Questions about the array below. Indices start at 1.
1) The top-right entry?
2) The bottom-right entry?
3) The bottom entry of the column that holds the smallest entry?
4) The entry in row 1 and column 2?
5) The entry just right of -93?
6) The bottom-left entry?
7) The entry just right of -22?
8) The entry at row 3, column 1?
[[  19  -69   25 -394   21  -77 -322 -358  456 -140 -168  -92]
 [-150  -11  248 -254  -18  111   -5  -56   17  186  -41   19]
 [-326 -220   -2 -260 -154  -70 -558 -137  489  -94   95 -173]
 [-203 -114  136 -142  179 -121  -57   65  257  178   21   33]
 [-117  -69  178 -216   53   17   18   36   64  189  -73   77]
 [-292 -174  130  -80  140 -193 -183   50  406  124   80  -73]
 [ -73   -3   32 -396  -82 -109 -406 -371  539 -103  -95 -127]
 [-116  153  134 -283   -8 -240  -91  -99  474  154  -26  -67]
 [  -1  -22   80 -408   39  -58 -219 -323  358  -69 -153  -33]
 [-243  -89  200 -312   36  -93 -260 -136  413   72  -38  -24]
 [-156   19  218 -261   16    0   -6  -43  148  192  -58   44]]
1) -92
2) 44
3) -6
4) -69
5) -260
6) -156
7) 80
8) -326

W =
7,3,7,6,3,3,8,8,3,3,3,8,8
5,6,2,8,7,6,3,3,7,8,7,4,3
7,2,7,5,2,3,8,8,2,2,2,8,8
Give the bottom-left entry.
7
The bottom-right entry is 8
Give the entry in the top-left corner.
7
The 3rd entry, reading row by row: 7
The first entry on the diagonal from the top-right corner: 8
Give the entry directly below 4.
8
Give the entry just left of the centre entry.
6
Give the fourth entry in reading order.
6
Give the third entry on the diagonal from the top-right corner.
2
Give the second entry on the diagonal from the top-right corner.
4

m =
-10.061,-14.864,2.610,-3.418,-0.162,-8.412,-11.828,-0.643,4.043,-0.899,-15.734,20.750,-2.785,-0.013,-14.451,0.721
-9.640,-18.198,6.997,3.453,4.695,-13.785,-16.257,2.621,2.893,-5.292,-13.123,25.049,-17.455,-5.473,-3.544,10.046
-4.088,-5.986,0.273,1.634,-3.756,-2.263,-3.584,0.468,1.343,-1.757,-8.487,0.156,-4.326,-5.629,-7.723,-3.541
-10.485,-17.091,5.106,-9.232,3.384,-15.219,-17.263,-0.059,-0.015,-3.834,-11.635,24.562,-12.331,-3.013,-5.872,7.608
Counting starts at 1.
Give the entry at row 1, column 1.
Answer: -10.061
Give the entry just right of -3.834.
Answer: -11.635
Give the entry directly below 0.468.
Answer: -0.059
The entry just right of the largest entry: -17.455
The entry in row 1 and column 3: 2.610
The entry at row 1, column 2 -> -14.864
Give the entry in the top-right corner.
Answer: 0.721
Give the entry in row 2 and column 3.
Answer: 6.997
Give the largest entry.
Answer: 25.049
Give the entry just right of -15.734.
Answer: 20.750
The entry directly below 3.453 -> 1.634
The entry directly above 1.343: 2.893
Give the entry just left of -15.219.
Answer: 3.384
The entry just left of -11.828 is -8.412
Give the entry in the bottom-right corner.
Answer: 7.608
The entry directly below -3.544 is -7.723
The entry directly above -16.257 is -11.828
The entry in the bottom-left corner is -10.485
The entry directly below 6.997 is 0.273
The entry at row 3, column 1 -> -4.088
Give the entry just left of the largest entry.
Answer: -13.123
The entry just left of -14.451 is -0.013
The entry directly above -3.834 -> -1.757
Give the entry just left of -9.232.
Answer: 5.106
Give the bottom entry of the column that holds the smallest entry.
Answer: -17.091
Give the entry at row 2, column 1.
Answer: -9.640
Give the entry just left of -0.162.
Answer: -3.418
The entry directly below -0.899: -5.292
The entry just right of -2.263 is -3.584
The entry just left of -2.263 is -3.756
